One turn moves each row of this set onto another row. After a few examples, where does it send each row asked below?
ropug: [2, -13, -6, -5, -5, -9, -31, 23, 18, -15, 5, -21, -5, 3, -14, 20]
Kinug: [25, 7, -29, 6, -8, 24, 9, -15, 1, 11, -14, -13, -40, 10, -1, 26]
ver: [10, -13, 1, -23, -30, 13, 11, -10, -13, 29, 29, 20, -1, 17, 8, -9]
Fel: [-3, 17, -5, -8, 22, 12, 15, 2, 18, -22, 30, 12, -12, -1, 10, 17]
Besem: [-13, 18, 5, -16, 24, 13, -22, 0, 10, -14, 5, -8, 7, 19, 12, 20]
futeb: [9, -9, -23, 0, -23, 24, -24, 2, 3, -14, 6, -8, 23, -17, 20, -24]
Mave: [-14, 9, 9, 8, 1, -12, 6, 17, 3, -20, -10, 23, 13, -4, 40, 7]
mib: [21, -8, 2, 17, -16, -1, -2, -2, 8, -36, -15, 20, 20, 2, 3, -16]
kamot: [19, -21, -11, 19, -1, -1, -38, 11, 0, -7, -32, 11, 1, 19, 11, 17]
bisup: [26, 13, -10, 29, 2, 28, -8, 0, 3, -11, -13, 28, -7, -4, -1, -12]
Mulo: [16, 18, -4, 0, -34, 20, -3, -11, 13, 13, -16, -6, -43, 0, -2, 26]
pirek: [14, 4, 5, 2, -5, -2, 20, -14, -26, 6, -8, -9, 20, -10, 48, 23]
setak: [4, 11, 15, -5, -8, 11, -21, -5, 21, -5, 3, 41, -21, 9, 31, 32]
vog: [11, 14, -18, 1, 18, 37, -6, -13, 7, -1, 14, 32, -17, 5, 34, 16]
kinuz: [-5, -11, -19, 1, 30, -3, -6, 7, -5, -13, -7, 4, 11, 19, 37, 24]
dimen: [15, 9, 20, -5, 5, -5, 8, -21, -19, 0, -14, -15, 18, 11, 29, 35]
fusu: [15, -7, -7, -15, -13, 22, -40, -11, 20, -20, 14, -14, 6, 10, -10, 1]
Zopi: [31, -2, 9, -7, -14, 4, 9, -27, -7, 13, 8, 13, -15, -3, 42, 48]
nasak: [11, -16, 9, -15, -36, 3, 12, -7, -16, 27, 15, 30, 4, 19, 14, -10]
bav: [-18, 9, -7, -8, -11, 16, -23, 13, 3, 5, 6, 9, 8, -16, 53, 6]
nonot: [3, 19, -14, 7, -9, 13, 4, -4, -7, 4, -30, -36, -10, 6, -3, 8]
Kese: [8, 4, -28, 7, 3, 21, -4, 17, 9, -11, 21, -13, -5, -23, -6, -11]
givaz: [13, -38, -19, -10, -31, -10, -18, 11, 21, -22, 21, -4, 1, -9, 13, 11]
rad: [28, 22, 19, -4, -8, 16, 20, -33, -6, 5, 10, 13, -11, -6, 27, 31]
Gava: [3, -7, -28, 8, -15, -8, 14, 9, -10, 3, -28, -33, -13, 1, 13, 20]
sutor: [32, -19, -9, 17, -4, 0, -23, 4, 15, -11, -13, 29, -23, 17, -2, 28]
Tela: [15, 17, -11, 11, -6, 4, 27, -6, 3, -8, -19, -18, -29, 7, -14, 19]
gimug: [9, -29, 4, -17, -30, -8, 8, -3, -19, 26, 11, 20, 8, 27, 16, -1]
Vopi: [12, -17, 5, -27, -22, 5, 10, -11, -9, 24, 30, 14, -4, 29, -4, 2]
nesi: [-5, -14, -12, -13, -10, -3, -12, 14, 18, -1, 23, 19, -18, -7, 47, 36]
lezam: [37, -18, -29, 13, -15, 30, -15, -15, 5, -13, 3, 29, -2, -2, 22, -8]
Gabo: [1, 4, -2, 11, -38, -13, 6, 10, -1, 4, -38, -16, -16, -4, 16, 18]
zuzat: [15, 0, -20, 6, -41, 3, 15, 2, 9, 11, -8, -3, -44, -15, 16, 26]
rikan: [1, 8, -9, 6, -28, 15, -17, 23, 17, -4, 15, 1, -8, -34, 5, -11]
nubo: [20, 21, 5, -14, 6, 23, 17, -30, -9, 7, 21, -16, -1, -6, 21, 29]
Kug: [31, -38, -28, 4, 4, 1, -16, -7, 6, -27, -3, 3, 8, 22, 5, 12]
luv: [20, -8, -20, 33, -10, 5, 1, 18, -2, -11, -15, 29, -1, -17, 20, -10]
Rez: [7, 6, 15, -10, -25, -8, 16, -7, -11, 7, 9, -11, 9, -24, 45, 27]
soli: [11, -14, -1, -13, -9, 6, 20, -11, -23, 18, 14, 15, 13, 31, 0, -13]
Balut: [0, -14, 5, -19, -19, -3, 19, -2, -20, 17, 19, 5, 17, 22, 1, -15]
tazan: [14, 2, 16, -19, -27, 2, -8, -17, -6, 19, 8, -8, -3, -11, 46, 43]
Semiv: [15, -14, 8, -20, -13, 6, 9, -16, -15, 20, 15, 18, 4, 39, -5, -2]
noni: [0, -23, 5, -24, -26, -4, 3, -1, -20, 25, 15, 3, 15, 27, 9, -7]
Binuv: [12, -20, -20, -8, -16, 10, -43, 15, 20, 3, 15, -8, -22, -3, 2, 26]
dizi: [16, 6, 10, -16, 10, -3, 17, -21, -9, -3, 12, -25, 4, 6, 16, 42]
depo: [22, -5, -10, 1, -21, 13, 5, -3, 24, -32, 29, 12, -5, -16, -8, -10]
Lofa: [9, 2, -22, 10, -41, 12, -5, 2, -6, 22, -29, -11, -25, -12, 30, 15]
fesus: [25, -20, 7, 0, -35, 4, -40, -8, 20, -19, -11, 24, 0, 12, 10, 11]

lezam -> futeb
nesi -> kinuz
Lofa -> nonot
Where do these go?
Zopi -> pirek
nasak -> Balut
luv -> Kese

One turn moves each row of this set onto another row. After a few examples, where does it send each row asked below?
nata: [-23, 25, 10, 18, -7, 7, 21, 23, 6, -25, 26, -14, 11, 12, -20, -21, 0, 4, 1, -1, 13, 16, 23, 10, -6, 24, 15, 23, 11, -4, 10, -1]
moma: [-24, 19, 17, 21, -18, 16, 0, 1, 28, -16, 5, -23, 23, -11, -4, -1, 4, -9, -24, 3, -8, -17, -8, 11, -12, 13, 31, -27, -26, -2, -39, -11]
sameb: [-27, -11, 5, 17, 22, -16, 9, 17, -16, 4, -31, 13, -5, 15, -9, -2, 28, 29, 34, -4, -3, 22, 27, 1, 6, 6, -15, -20, 10, 19, 4, -29]
Mab: [-2, 0, -3, 31, -9, 4, -1, 11, 7, 1, -2, -13, -6, 4, 10, 15, 11, 4, -1, 2, -13, 15, 17, 4, 25, 47, -3, -22, 41, -29, -13, -15]
koz: [-2, -21, -16, -17, 5, -1, -13, -1, 5, -7, -36, -15, 1, 8, -23, -11, 2, 14, 0, -8, -10, 13, 27, 21, 15, 44, -1, 3, 40, 7, -3, -16]
tuzom: [-4, -9, 0, -30, 14, 13, -9, -6, 9, 14, -9, -8, -20, 16, 5, 21, -1, 7, -4, -5, -7, 9, 16, -1, -13, -20, 7, 37, -5, -12, -25, -13]
bovas: [-21, -4, 0, -5, 20, -6, -3, 17, 40, 13, 40, -27, 8, -41, -20, 12, 7, -14, 13, 0, 15, -15, 19, 1, -3, -6, -4, -28, 5, 6, -3, -14]
Pap: [21, 2, 3, 15, 18, -3, -6, -35, 17, -29, 22, 15, -2, 4, -6, 1, 21, -23, -8, -16, 7, 18, 16, -22, -14, -18, -19, -2, -7, -12, -18, -19]
bisad: [-10, -10, 2, 1, -10, -13, -22, -16, 2, 2, -25, -3, -10, 2, -1, 8, -12, 15, -3, -15, -31, 15, -3, 4, 27, 7, -12, -53, -32, 26, -10, -15]
Refa: [-11, -10, -14, 33, 0, 3, -1, -13, 10, -35, 6, -21, 7, -22, -13, -27, 15, -10, -5, -10, 9, -19, 11, 32, -32, 33, 3, 2, -7, -14, -23, -13]
sano: [-10, -4, -18, 2, 18, 21, 8, -10, 8, 6, -2, 11, -3, -3, -11, 35, 44, -19, -12, -9, 21, 2, 20, -20, 34, -2, 18, 6, -24, 21, -10, -17]
bego: [-9, 0, -22, -1, -24, -13, 3, 2, -18, 31, 30, -12, 0, -3, 15, -5, 7, 2, 19, 11, 7, -19, 12, -6, 3, -29, -11, -28, -24, 14, -11, -2]
duno: [-16, -17, -28, 5, -17, 4, -18, -14, -22, -15, -35, 11, 18, 8, -16, -20, 16, -5, -3, -10, 9, -3, 0, 7, 5, 14, 14, -30, -36, 39, -14, -24]
kurum: [-6, -5, -2, -15, 0, 5, -4, 8, -4, 29, 20, -12, 28, 14, -24, -15, 7, -13, 1, -8, -7, 11, 21, -19, 22, -26, -3, -38, 36, -12, -5, -17]
Zile: [-7, -10, 9, 33, -5, 7, -9, -2, 1, 2, 13, -10, 13, 5, -56, -8, 15, 12, 1, -18, -13, 4, 21, 21, -19, -13, 9, -16, -51, 33, -10, -19]

sano -> Pap
bovas -> kurum
Where do these go?
duno -> Refa
bisad -> moma
Zile -> nata

One turn moves each row of this set onto another row. After a few examples, where does it send each row asked below?
gomi: [18, 0, 14, -16, -5, -1, -2, 24, 37, 13, -15, 3, 0, 19]
sidut: [7, -8, -11, -3, 20, 18, 18, -16, -27, -2, 34, -5, 4, 3]
Peb: [18, -9, 4, -17, -8, -6, -12, 32, 39, 5, -8, 6, 2, 5]
Lega: [-3, -12, -18, -2, 14, 10, 16, -20, -26, -10, 34, -3, 9, -6]
lig: [-2, -12, -18, -1, 18, 11, 8, -19, -25, -17, 29, -7, 8, -11]
Nok: [5, -18, -8, 12, -25, -24, 34, 10, 12, 21, -26, 7, 1, -13]
gik: [17, -4, 9, -18, -12, -4, 4, 28, 36, 17, -6, 9, 3, 20]
kulo: [-2, -8, -13, -2, 16, 13, 21, -23, -28, -7, 30, -5, 8, 2]
gud: [7, -16, -5, 15, -10, -23, 11, 7, 16, 3, -40, -3, -4, -27]
potav: [-1, 14, 3, 10, 12, -26, -24, 16, 1, 14, -35, 6, 14, 7]
mukid: [6, -12, -16, -3, 18, 15, 14, -12, -26, -6, 38, -4, 6, -4]
puzi: [5, -22, -13, 13, -21, -26, 20, 13, 15, 10, -27, 5, 0, -27]
tos: [6, -9, 3, 13, -16, -20, 35, 1, 11, 21, -38, 1, -2, -5]
Dimot: [7, -13, -16, -2, 22, 15, 6, -12, -25, -13, 34, -7, 3, -10]
mava: [-1, -8, -11, -1, 23, 13, 8, -25, -25, -17, 22, -10, 5, -7]
vakal: [17, -10, 3, -18, -14, -7, -2, 33, 37, 12, -2, 10, 5, 11]
dizu: [-1, 18, 6, 9, 4, -23, -4, 13, -3, 29, -29, 12, 17, 22]
Ratet: [19, -3, 11, -16, -2, -3, -11, 27, 39, 5, -17, 2, 0, 11]
gos: [-1, -5, -9, -1, 22, 14, 16, -27, -27, -11, 23, -9, 6, 1]
napo: [8, -8, 4, 15, -7, -18, 21, -1, 13, 11, -47, -5, -5, -14]
gubo: [8, -5, -6, -2, 26, 20, 13, -19, -26, -6, 27, -10, 2, 2]
Buru: [8, -7, -10, -1, 28, 18, 5, -17, -24, -13, 26, -11, 2, -6]
piz: [-4, 9, -5, 7, -8, -29, 2, 22, -4, 34, -12, 21, 22, 19]
Vup: [-5, 0, -16, 6, -9, -34, -13, 31, -1, 22, -8, 22, 23, 1]
Tevez: [-2, 3, -11, 9, 3, -32, -29, 27, 3, 9, -22, 13, 18, -7]

gomi -> vakal
Nok -> gud
potav -> piz
Where do these go?
kulo -> lig
gubo -> mukid

